W =
[[216 555 295 781 207 770 910 210 536]
 [618 613 383 251 732 520 322 583 515]]
Rows and columns are counted from 0.
(0, 0) = 216
(1, 7) = 583
(1, 3) = 251
(0, 4) = 207
(0, 3) = 781
(1, 8) = 515
(0, 6) = 910

data = [-17  11 -23  49   7]
data[-5] => -17
data[3] => 49
data[2] => -23

x = 2	21	-44	-8	18	19	-6	-31	1	19	-26	26
x[0] -> 2
x[10] -> -26
x[2] -> -44
x[6] -> -6

arr = [ 27  14 -20 -16 -51  26  26 -31 -22   7  21 -16]
arr[0]: 27
arr[10]: 21
arr[4]: -51
arr[3]: -16

grid = [ 43   8  15  38   8  28 -19 -42   4  18  14  19   1  36  31]
grid[0] = 43
grid[6] = -19
grid[9] = 18
grid[10] = 14
grid[-1] = 31

B = [ 12  39  26   3  -3 -12  15  -1  22   0  22  -5  17   3]
B[0] -> 12
B[6] -> 15
B[1] -> 39
B[3] -> 3
B[2] -> 26

A =
[[ 23 -12 -36   2 -22 -14  -7 -34   2 -42 -36  -9 -18   5   2  10]
 [ 16  -6  19 -15  34  12  -5 -16  28  33  24  -3 -19  -3  -9  21]
 [-15   2  -1   9 -35   5   3  13 -39 -24  -6   1   5 -23 -24  -1]
 [  3 -13   6  39  36  18   1 -26  31  29  22 -10 -35 -14   9  18]
 [-28  17 -32 -11  17 -13 -13  40  46   5 -20   6 -18 -45   7   0]]
A[-5, 0]: 23
A[-3, 5]: 5
A[2, 9]: -24
A[-3]: [-15, 2, -1, 9, -35, 5, 3, 13, -39, -24, -6, 1, 5, -23, -24, -1]
A[:, -7]: [-42, 33, -24, 29, 5]
A[3, 10]: 22
A[1]: [16, -6, 19, -15, 34, 12, -5, -16, 28, 33, 24, -3, -19, -3, -9, 21]
A[-1, 4]: 17
A[3, -3]: -14
A[4, -16]: -28
A[-1, -15]: 17
A[3, -1]: 18
A[-5, -11]: -14
A[-4, -15]: -6
A[:, 6]: [-7, -5, 3, 1, -13]
A[0, -6]: -36
A[1, -5]: -3
A[:, -12]: [-22, 34, -35, 36, 17]
A[2, -16]: -15
A[:, -1]: [10, 21, -1, 18, 0]
A[3, 1]: -13
A[:, 14]: [2, -9, -24, 9, 7]
A[-1, 2]: -32
A[3, -4]: -35
A[-4, 0]: 16
A[-4, -7]: 33
A[-2, 9]: 29
A[3, 5]: 18
A[4, 12]: -18
A[:, -11]: [-14, 12, 5, 18, -13]
A[1, 15]: 21
A[-2]: [3, -13, 6, 39, 36, 18, 1, -26, 31, 29, 22, -10, -35, -14, 9, 18]
A[-3, 4]: -35
A[2, 11]: 1
A[:, -16]: [23, 16, -15, 3, -28]
A[-5, -13]: 2

X =
[[-23  38 -17  -4]
 [-23  35 -12  -5]
 [-26  43 -19  -5]
 [-22  30  -7  -6]
 [-23  39 -19  -4]
 [-15  20  -5  -4]
 [-29  45 -16  -6]
 [-21  31 -10  -5]
 [ -7  14  -9   0]]
Indices start at 0.
(0, 0) => -23
(4, 0) => -23
(4, 3) => -4
(0, 1) => 38
(3, 0) => -22
(6, 1) => 45
(0, 2) => -17
(1, 2) => -12
(8, 1) => 14
(3, 3) => -6
(6, 0) => -29
(5, 2) => -5
(7, 1) => 31
(1, 3) => -5
(2, 1) => 43
(7, 0) => -21

a =
[[303 409 527 538]
 [633 388 711 653]
 [383 421 405 356]
 [  7 308 418 488]
 [308 278 495 458]
 [281 149 753 674]
 [325 290 533 501]]
Rows and columns are counted from 0.
(0, 0): 303
(2, 2): 405
(2, 0): 383
(3, 2): 418
(3, 0): 7
(2, 1): 421
(4, 1): 278
(5, 0): 281
(4, 3): 458
(6, 3): 501
(5, 2): 753

m =
4,7,13,13,-7,-20,33,5,10,1,-50,-21,13
22,-17,13,6,-1,-8,7,4,17,-7,-27,-26,-28
m[0, 0] -> 4
m[0, 3] -> 13
m[0, 9] -> 1
m[1, 5] -> -8
m[0, 10] -> -50
m[1, 11] -> -26
m[1, 6] -> 7
m[0] -> [4, 7, 13, 13, -7, -20, 33, 5, 10, 1, -50, -21, 13]
m[1, 10] -> -27

M =
[[ 603  -60  601 -242 -578]
 [ 131  -95 -286  166 -179]
 [ 146 -739  732 -455  535]
 [ 671   23  876 -444 -415]]
M[0,-5]: 603
M[:, -1]: [-578, -179, 535, -415]
M[0,-1]: -578
M[-1]: [671, 23, 876, -444, -415]
M[-1,-2]: -444
M[0]: [603, -60, 601, -242, -578]
M[-1,4]: -415
M[-2]: [146, -739, 732, -455, 535]
M[1,3]: 166
M[:, 1]: [-60, -95, -739, 23]
M[0,-2]: -242
M[3,1]: 23
